In the rows, 128 means zero.
Named turns come first, each shown by rows before and after it. Which turns, in which order, take the first row of each pair that follows to the second? Write the first one first, as in the answered first pair.
venol (before => after):
[139  89 137 112 152 119 153 121 122 118 165 137 108 133 141 132 148 110
 105 133 102 150 177 122  89 140  95 132  99 130 151 125 141 128 140 131
 137] => [129 161 128 124  91 143 143 130 179 116 123 149 133  95 153 147 113 153
 132 151 150 122  90 148 120 139 152 141 125 150 126 136 166 122 123 148
 141]
[111 113 123 127 139 128 150 118 109 123 152 127 142 140 146 108 115 124
 114 106 129 133 142 117 124 126 141 121 139 126 141 110 131 129 116 114
 124] => [110 129 128 128 115 134 149 113 128 123 136 132 152 130 159 107 103 131
 126 108 144 133 121 127 124 131 153 127 148 135 135 112 142 130 117 124
 133]
[149 113 130 139 155 136 150 146 111 114 173 146 103 106 115  95 134  99
 169 174  66 168 171 104 100 151  61 138 135 122 177 114 139 136 171 129
 155] => [135 193 119 159  98 160 133 168 167 114 132 160 126  71 121 109 107 144
 188 191 118 128  86 132 142 142 119 142 157 144 146 130 159 121 150 142
 143]
[145 111 123 127 139 128 134 138 115 104 153 109 111 111 102 140 150 134
 113 117 111 170 174 114 108 122 110 116 130 113 133 125 113 146 135 128
 139] => [137 154 124 134  98 139 132 136 161 103 118 117 131  91 116 152 125 151
 137 130 133 170 112 129 111 129 142 128 152 131 120 130 138 152 135 145
 149]
Dab (before => after):
[154 111 137 114 107 128 162 100 144 118 125 164 115 120 147 116  89 117
 148 109 147 134 122 147  91 102 145 133 131 143 132 107 149 130 112 141
 132] => [151 126 121 132  96 134 157 130 150 114 141 169 108  98 138 122 106 137
 151 103 148 122 127 139 111  88 149 127 128 137 119 113 148 109  97 133
 115]
[108 122 156 138 117 127 126 101 116 127 125 141 126 148 105 100 136 108
 116 132 111 117 148 133 127 114 129 115 112 130 144 150 153 137 128 115
 115] => [105 131 163 134 104 133 126  95 132 127 111 143 135 145 113 107 123 107
 125 137 118 122 132 140 122 119 134 119 128 139 139 145 165 147 134 121
 132]
[133 110 149 123 137 122 122 124 130 139 112  98 115 121 154 126 127  99
 145 111 125 142 116 138 122 112 115 124 142 137 102 119 162 120 140 134
 126] => [133 124 142 134 130 129 121 137 135 138 121 103 114 105 154 126 133 110
 146 111 128 133 116 139 135 105 115 131 142 134  97 123 162 110 137 135
 112]
[123 147 154 110 101 149 143 118 118 144 111 138 104 127 127 136 150 144
 138 117 159 106 108 123 144 106 143 147 100 133 151 154 139 112  87 141
 124] => [127 133 156 107 110 139 140 114 102 147 119 132  96 146 124 132 155 142
 128 112 153 109 123 121 141 103 136 140  95 130 157 149 129 110  85 137
 119]
nodi (before => after):
[149 123 112 120 161  93  98 136  70 134 123 124 114 140 102 136 124 127
 110 135 144  66 155 137 170 108 124 114 142 108 150 112 118 109 100 148
  88] => [145 117 117 111 159  90 100 124  65 135 122 121 116 150 104 135 121 121
 110 140 147  71 154 136 162 113 123 114 142 110 155 112 117 117 104 148
  91]
[127  90  97 105 122 100  78 151 106 127 154  99  94 125 131  91 121 137
 105 115  77 123 133 138 130 164 119 158 114  73 148 106 100  90  91 129
 102] => [124 110  97 107 114 102  74 160 117 125 152 103  96 120 132  93 118 145
 106 118  88 112 121 142 142 163 133 161 116  78 141 110 102  87  82 128
  93]
[104 124 117 157 131 147 144 146 121 128 127 127 127 116 111 113 130 123
 115 134 142 120 135 119 158 116 147 107 118 119 139 136 104 115  94 137
 139] => [105 119 129 148 124 142 142 126 118 127 118 126 131 131 111 110 121 121
 113 137 147 113 129 123 156 122 152 105 119 131 146 138  95 125  91 136
 145]
[117 104 104 138 152 124 142 131 107 132 150 130  94 125 134 139 161  88
 136 118 103 145 135 100 116 131 101 134 116 125 102 124 155  96 139 116
 110] => [112 138  90 151 129 130 129 151 120 133 140 133 101 113 130 145 152 113
 134 123 121 119 101 115 145 120 130 129 118 132  89 134 158  85 119 118
  91]
Pairs:
(two turns a pair)
[130 131 127 133 162 116 107 150 108 122 144 134 127 130  96 126 149 138
 113 117 135 124 156 126 139 114 122 135 116 106 134 119 106 103 128 119
 111] => [126 149 144 119 125 128 114 123 153 131  96 135 147 123 127 137 112 128
 130 129 145 150 108 134 110 141 139 150 147 126 128 118 133 137 152 151
 158]  Dab then Dab
[133 122 115 127 112 149 111 148 134 138  78 137 146 108 156 136 127 158
 103 129 164  93 141 131 119 120 131 120  95 126  98 137 116 135 114 126
 111] => [130 117 124 120 106 151 118 134 144 137  62 136 155 112 171 136 114 144
 109 130 162 109 131 131 102 138 127 128 100 131 103 135 128 149 126 137
 127]  venol then venol
[112  80 199 140 106 123 148  93 107 131 113 107 134 161 149 133 106 119
 126 145 133 118 120 137 118 145 140  92 107 123 135 132 107 139 141 104
 116] => [108  90 174 159 114 129 149 129  96 129 140 104 112 137 133 138 127 136
 124 136 127 100 140 129 145 121 135  87  94 105 127 140  97 109 122  84
  83]  Dab then venol
[113  99  92 157 126 154 129 141 124 135 145 139  95  81 148  88 148 104
 127  92  97 144 160  97 127 136  91 115 128 109 109 113 123 104 129 159
 132] => [115 101 106 145 114 159 133 116 148 136 119 138 106  86 167  91 130  92
 135 101 102 162 139 100 107 152  92 124 141 124 112 109 134 125 142 173
 155]  Dab then Dab
[137 103 131 122 151 124 139 127 127 133 150 110 121 117 131 140 161  94
 133 101  95 179 178 110 108 125  77 132 107 123 139 126 146 122 162 127
 131] => [124 165 139 124  91 141 120 111 175 135  86 121 161 118 151 142 104 123
 147 128 145 143  79 147 129 136 144 142 138 158 128 133 159 141 147 157
 143]  venol then nodi
[113 151 130 118 122 124 113 123 115 119 117 150 149 139 112 130 128 120
 115 124 158  95 117 133 167 132 161 141 143 137 111 149 119 118 105 141
 114] => [120 107 139 106 145 112 118 104  95 118 119 144 145 164 115 120 133  97
 101 124 141 115 149 121 150 143 140 134 131 132 129 138 112 129 117 142
 129]  Dab then nodi
[126 138 122 146 118 139 141 155 145 130 141 119 113 103 120 141 140 131
 145 123 119 147 122 119 130 124 120 129 140 110 120 140 147 112 139 132
 119] => [121 152 121 147 110 136 135 154 147 132 136 118 121 110 119 137 130 140
 142 126 135 132 107 128 147 127 137 128 145 119 118 142 141 111 125 133
 115]  venol then nodi
[132 129 120 127 138 120 122 138 124 127 123 136 137 150 142 113 121 117
 118 141 138 124 127 124 129 148 147 110 136 150 140 161 119 159 131 119
 109] => [127 144 115 136 134 128 119 151 129 126 125 138 136 136 138 117 125 123
 120 140 137 116 123 126 140 140 149 112 135 144 131 162 127 149 126 120
 100]  Dab then Dab
